Each run below is a few steps of one of 4 hidden systems, one row a step.
run 1, q_205:
[[-17  24 -12 -16  21 -15 -38 -32 -23  16 -21  27  10 -29  35 -38 -34  43
   23 -11   8  -6   4   5  28 -19 -34  -7  -5 -35  10 -11]
 [-18  24 -21 -11  15 -26 -44 -35 -24  16 -20  10  21 -40  20 -38 -28  45
   17 -10   7  -3  -7   7  29 -30 -33 -11  -6 -27  20  -1]
 [-22  19 -25  -9   5 -35 -45 -45 -17  25 -13   2  33 -44   7 -30 -25  47
   15  -3  11   2 -16  12  30 -35 -27 -14  -5 -20  20   6]
 [-24  11 -22  -7  -1 -35 -42 -46 -11  23 -11 -17  40 -47 -13 -20 -20  43
   11   7   8  14 -25  14  28 -37 -17 -14  -2  -7  18  19]
 [-28   2 -18  -8 -13 -35 -30 -51  -4  14 -15 -44  40 -38 -30  -6  -7  26
    1  12  12  23 -29  29  18 -34  -5  -3   0  11  17  23]
 [-23  -2 -12  -3 -17 -32 -17 -46  12   8 -10 -57  33 -33 -33   8   2  15
    0   9  11  26 -33  27  10 -27   1   0   4  21  18  31]
 [-13 -11  -6   3 -33 -26   0 -29  16   5   1 -51  22 -28 -37  19  11   0
   -6   7   4  27 -35  18  -2 -16  15   1   3  29   8  35]]
run 2, q_933:
[[ -7  13  20 -36  21 -31 -23 -12  -1   0  -8  18  14 -42  32 -16 -43  50
   22  27  -1  22 -26 -18  19  -7  -5 -11 -11 -29  11  10]
 [  1   9  27 -42  27 -28 -22  -3  -4  -6  -4  16  21 -37  40  -7 -45  43
   24  36   5  25 -15 -25   7  -5   0  -5 -18 -28   1  10]
 [  4   1  29 -46  38 -23 -16   9  -5 -13  -2  16  25 -27  39   7 -38  35
   18  46  10  31 -15 -31  -6  -5   5  -1 -21 -25   0  10]
 [ 11 -10  37 -47  38 -21 -11  10  -6 -23  -2   1  28 -15  37  23 -31  11
    9  49   6  35  -4 -23 -16  -2  15  11 -19 -17  -2   2]
 [ 19 -22  42 -40  33  -9   5  29  -7 -31  -1  -4  35   0  28  31 -10  -7
   -3  52  -2  30   5 -23 -32  -5  21  12 -16  -3  -7  -4]
 [ 29 -22  41 -33  26   2  17  34  -8 -35   1  -3  30  13  25  37   3 -21
  -11  47  -6  31  11 -21 -38  -3  30  19 -13   4  -3 -11]
 [ 25 -22  42 -23  17  -1  25  37  -1 -31   9  -7  25  16  19  46  15 -33
  -15  45  -6  24   9 -15 -49   4  28  14 -11  17  -4  -3]]
run 3, q_695 (7 x 32):
[[  7   6  -2 -35  31   9 -25  -5 -22  -5  -9  37   4 -20  57 -33 -39  30
   17  -3   8  -3   8 -13   6   2 -16   0 -15 -43 -11 -14]
 [  0  17  -7 -27  22   9 -25  -8 -22  -6  -8  31  -1  -8  52 -42 -37  30
   14 -24   3 -11   6  -9  24  -1 -20   0   2 -48 -10 -16]
 [ -9  25 -16 -15   8   6 -25 -13 -21   0  -8  21  -6 -13  47 -50 -37  38
   14 -36  -1 -19   2   5  31  -2 -22   1  12 -45  -7  -9]
 [-15  25 -26  -4  -5   6 -29 -26 -17   5  -3  17 -14 -15  27 -54 -29  38
    9 -44  -2 -25  -3   9  41  -2 -29  -7  21 -39  -6  -2]
 [-17  21 -30  10 -21   2 -25 -33 -16  13  -1  11 -15 -22   3 -53 -23  40
    3 -51  -6 -26  -4  13  41  -2 -27 -10  26 -26  -2   5]
 [-21  24 -38  22 -30   1 -24 -36  -2  25   4   7 -22 -28 -11 -47 -12  29
    2 -50   4 -22 -14  21  44   3 -27 -19  23 -13   0  12]
 [-20  18 -39  29 -41   3 -15 -34   1  26  -1  -3 -21 -31 -26 -36  -5  17
    0 -48   1 -16 -15  24  34  -3 -17 -25  19  -4   7  18]]
run 4, q_573 (7 x 32):
[[-24 -14  -1 -12  27 -33 -27 -36 -15  26 -28  -9  54 -18 -16  26   9  -1
   11  31  29  33  11  27 -26 -34 -27   3 -26  27  26  -3]
 [-35 -10  -1  -5  23 -41 -36 -40 -24  29 -30 -12  55 -16 -24  12   9  11
    7  28  22  22   9  32 -15 -39 -38   8 -13  32  30  -3]
 [-41   2  -5  -1  16 -45 -37 -33 -25  28 -27 -18  54  -7 -20   9   6  19
    3  23   7  10  12  32   2 -44 -38   7  -3  27  36  -2]
 [-37   6   3   2  12 -46 -32 -19 -24  23 -21 -17  43   8 -22  -2   1  30
    3  18 -10  -1   5  34  17 -43 -33   9  11  25  33   0]
 [-36  13   8   0   5 -44 -27 -10 -15  15  -8 -19  30  16 -17 -11  -3  36
   -6  13 -22  -9   0  29  31 -34 -30   7  30  21  29  -4]
 [-31  18  16   1   1 -44 -21   5 -10   5   3 -16  15  21  -9 -19  -8  44
   -6   9 -30 -20  -3  13  45 -26 -21  15  37  15  19  -3]
 [-19  12  26  -4  -4 -36 -12  13  -6 -11  12 -11   3  21   0 -27 -17  47
   -6   5 -33 -28 -10  -1  48  -9 -14  11  44   4   8   4]]

Which system made each run below?
run 5 (4 x 32):
[[-23  19 -11 -14   7 -29 -41 -29 -18  21 -12  13  21 -37  11 -37 -32  52
   15  -6  -3  -5 -10   3  36 -26 -28  -7   8 -24  12   1]
 [-11  22 -10 -28  22 -26 -43 -25 -21   7  -7   4  31 -36  32 -35 -39  51
   18  11   4   1 -13  -6  31 -29 -16  -8  -2 -35  12   6]
 [ -3  14  -9 -35  30 -23 -39 -17 -18  -4  -6   1  36 -33  46 -27 -42  46
   14  20   9   3 -15 -14  22 -29  -9  -9  -8 -39   5   2]
 [  6   6  -1 -38  38 -19 -40 -10 -14 -12  -2  -6  43 -29  49 -14 -42  38
   10  32  14  11 -15 -20  13 -24  -2  -3 -17 -40  -5   5]]
	q_933
run 6:
[[-36  14  -4  19  -9 -37 -14 -22  -6  29 -12 -31  21  14 -36  -7  19  10
   -4  -3  -9  -4   0  47  21 -37 -26   7  22  41  34   1]
 [-38   3 -10  21 -20 -33  -9 -20  -5  28  -9 -36  20   3 -41  -1  28  -1
   -4  -5  -6  -3  -5  52   9 -31 -21   2  24  41  31   6]
 [-26   1 -12  30 -33 -23   5 -17   0  30  -6 -33  14   0 -41   9  41 -13
   -8 -10  -6   4  -2  45   0 -26 -12  -6  17  47  30   9]
 [-14  -6 -10  32 -39 -11  16 -15   7  23   0 -28   9 -13 -47  15  45 -26
  -12 -12  -4  11   0  42 -13 -18   0  -4   9  45  24   8]]
	q_205
run 7:
[[-28  23 -37  -1   5 -21 -42 -40 -29  20 -11  -4  22 -25  13 -45 -17  37
    6 -21  12 -25   0  22  29 -31 -36  -6   6 -20  15  -6]
 [-33  16 -38   7  -9 -21 -38 -50 -20  17  -9 -14  27 -31  -3 -38 -10  36
    7 -20  17 -13 -11  28  29 -29 -28 -15   8  -8  17   6]
 [-37  14 -39  10 -19 -23 -36 -50  -8  20  -7 -33  26 -35 -20 -27 -12  26
    5 -20  19   1 -21  38  24 -31 -17  -8   7   1  16  15]
 [-34   3 -36  13 -29 -21 -24 -58   0  23 -12 -39  29 -31 -37 -16   6  13
    2 -19  19  11 -24  44  13 -24 -10  -9   3  13  19  20]]
	q_205
